Each scene shows the same named points in several views, each turned, perhaps mirrored, and shifted as a whole.
A view may leave some points out. In some views, one point has been moved. Which views, in the order they come, and which point in each? Write - if no view has one.
Scene 1:
panel a:
  J190 [-56 -22  25  -4 -26   9   3]
  J761 [-48 -31  18  -3 -24   3  -8]
  J144 [-48 -26  12 -12 -12   9   1]
  J500 [-35 -12   7  -5 -11   6 -29]
  J226 [-34 -37  19  -8 -20  -5  -1]
  J440 [-54 -32  27 -11 -26  17   0]
panel b:
  J190 [-34   2   9   3 -11 -10   2]
  J440 [-40   3   3   7  -7  -1   8]
  J627 [ 8  7 -6  2 -5 -5 12]
  J761 [-22   2  10  15  -5  -3  10]
  J226 [-24 -11  12  21   5 -10  16]
  J144 [-26   3   1   4   0 -15  17]
  J500 [  5  -1 -10  12  -9  -8  13]
panel c:
  J190 [ 32  13 -55   2  -7  14  -3]
  J226 [ 36  17 -57 -14  -3  13 -28]
  J761 [ 30  18 -52  -8 -13   8 -16]
  J500 [ 42   4 -27 -13 -28  11 -23]
  J144 [ 34   6 -53 -14 -12  22 -10]
  J440 [ 22  17 -51  -4  -1  19  -3]
panel d:
  J440 [ 34 -34 -31   5  -3  -2  26]
  J144 [ 19 -23 -27  15  -1   9  23]
  J761 [ 24 -23 -25   0   8   1  16]
  J190 [ 34 -23 -23   1  -7   5  23]
  J226 [  7 -25 -21   2   3  -4  16]
  J627 [ 25 -19 -28  14  18  30   0]
  J500 [ 21 -18 -29  15  12  20  -9]
panel e:
  J627 [ 92 -31 -23  20   5 -44  38]
  J144 [ 74 -60 -27  18   8 -53  34]
  J761 [ 74 -53 -39  18  23 -49  31]
  J500 [ 81 -28 -23  28   7 -48  29]
  J440 [ 79 -65 -43  17  17 -64  26]
  J226 [ 55 -53 -38  18  16 -50  35]
  J190 [ 80 -66 -42  16  14 -51  22]
panel f:
  J190 [  0  -2  14  21 -43 -63   4]
  J500 [ -9 -14  35  15 -68 -53 -21]
  J226 [ -2  12  13  12 -50 -41  -9]
  J627 [ -6 -19  29  22 -65 -60 -28]
  J440 [-21  -1  25  25 -41 -49   0]
  J761 [ -8  -1  11  20 -52 -53  -6]
Views with a point moved: panel f
  out of place in panel f: J440
Scene 2:
panel a:
  J327 [  8  -6  -6   6 -22  19  -4 -10  -2   5 -14  -1]
  J461 [ 32 -15   2  -2  -3  26  -3   2   8   5 -20  -1]
  J941 [ 32 -11  -3  -2  -8  21  -7   7   9  -2 -17  -2]
  J323 [  8  -5  -5  -1 -16  19  -3  -5  -1  -4 -15  -3]
  J675 [ 13  -3  -8   3 -18  16   0  -3   4   0 -15  -6]
  J217 [  7  -9  -2   4 -16  20  -3 -11   1   0 -16  -2]
  J51 [ 13  -6  -5   1 -17  21  -3  -5  -1   4 -15  -2]
  J845 [ 33 -11   0   1  -5  24   0   5  10   7 -20  -4]
  J567 [ 31 -13  -1  -5  -7  28  -8   5   3   4 -18   1]
panel b:
  J74 [ -8  11   6 -18  25 -10  14 -15 -11   5 -10 -12]
  J914 [ -3   4   4 -14  31  -2  14 -10 -12   9 -16  -5]
  J367 [ -5   6   2  -4  16   8   2  -7  -7  12 -15   8]
  J567 [ -5   7   3   0  11  11  -1 -12  -6  13 -13   9]
  J461 [ -2  13   0  -3  13  13   0  -9  -2  15 -14  11]
  J675 [ -6   8   3 -12  32  -5   4 -17  -2   6 -12   1]
  J845 [ -2  15   0  -3  16  11  -3 -13   3  14 -13  12]
  J51 [ -4   5   4  -9  29   0   8 -18  -7   8 -13  -1]
  J941 [ -9  12   3  -4  13   5  -4  -9   0  10 -11  10]
  J323 [ -7   2   5 -11  31  -4   8 -12  -8   7 -14  -1]
  J327 [ -2   7   4 -13  31  -3  12 -23  -8   7 -12  -7]
  J744 [ -4   8   4 -18  37  -8  12 -14  -7   7 -14  -7]
panel c:
  J51 [ 24  19 -21  -4  -1   6 -18 -22   7  -5   0  18]
  J327 [ 27  22 -20  -1   2   4 -16 -22   8   0   6  19]
  J941 [ 25  15 -25  -5  -8  12 -18 -15  11 -26 -12  14]
  J323 [ 27  13 -23  -2  -2   5 -21 -23   5  -2  -3  18]
  J367 [ 20  11 -19  -7  -7  12 -21 -20   9 -20  -9  10]
  J675 [ 30  20 -27  -4   1   5 -18 -21   7  -5  -4  21]
  J744 [ 34  17 -24  -1   5   3 -20 -25   8   4   2  18]
  J461 [ 21  17 -19 -10  -4  15 -18 -19  12 -28 -10   8]
  J567 [ 16  15 -18  -6 -11  13 -18 -17   9 -26  -9  12]
  J914 [ 28  12 -18  -2   1   6 -23 -26   7   1   2  12]
panel d:
  J675 [ -6 -49  23 -49  -1  -7  12 -22  30  -3  15 -14]
  J941 [  7 -51  15 -35  -1  -7  18 -18  21  -4  20 -29]
  J461 [  7 -50   9 -34  -7  -5  19 -17  16 -11  18 -25]
  J51 [ -6 -50  17 -48  -1 -12  10 -24  25  -8  16 -12]
  J327 [-10 -51  18 -53   1 -10  10 -29  27  -8  18  -7]
  J567 [  6 -51   8 -34  -2 -13  17 -19  17 -10  19 -26]
  J74 [-12 -55  19 -54   8  -3   5 -32  28  -4  24 -15]
  J845 [  8 -49  12 -35 -10  -5  23 -17  18  -8  17 -23]
  J837 [ -9 -52  15 -50   3  -3   5 -27  24  -9  20 -15]
  J914 [-12 -50  15 -51   3  -7   0 -23  24 -12  16 -13]
  J323 [ -9 -50  19 -48   3 -10   4 -21  28  -7  15 -15]
panel e:
  J461 [18  5 -2  2  8 10 -9 13 -3  4  1  1]
  J74 [-4 -5  2 -1 -3  4 13  0 13 -8 -4  8]
  J744 [-7 -3 -4 -5 -6  9 12  2 12 -6  2 -2]
  J51 [ 0  5 -2 -2 -4  5  6  4  3 -2  4  0]
  J217 [-2  1 -3 -6 -3  9  8  5  8 -5  2  3]
  J941 [14  0  4  6  8  5 -8  7 -4  5 -4 -3]
  J367 [10  5  1 -3  8  7 -5 11 -5  1 -1  1]
  J675 [-1 -1 -1  2 -5  6  5  2  5  0  2 -6]
  J323 [-4  0  0 -5 -1  5  7  3  2 -4  0 -2]
  J845 [ 17   4  -2   7   4  10 -10  12  -2   7   2  -3]
  J837 [ 0 -1 -1 -5  0  8  8  6  9 -6 -1  7]
Views with a point moved: -
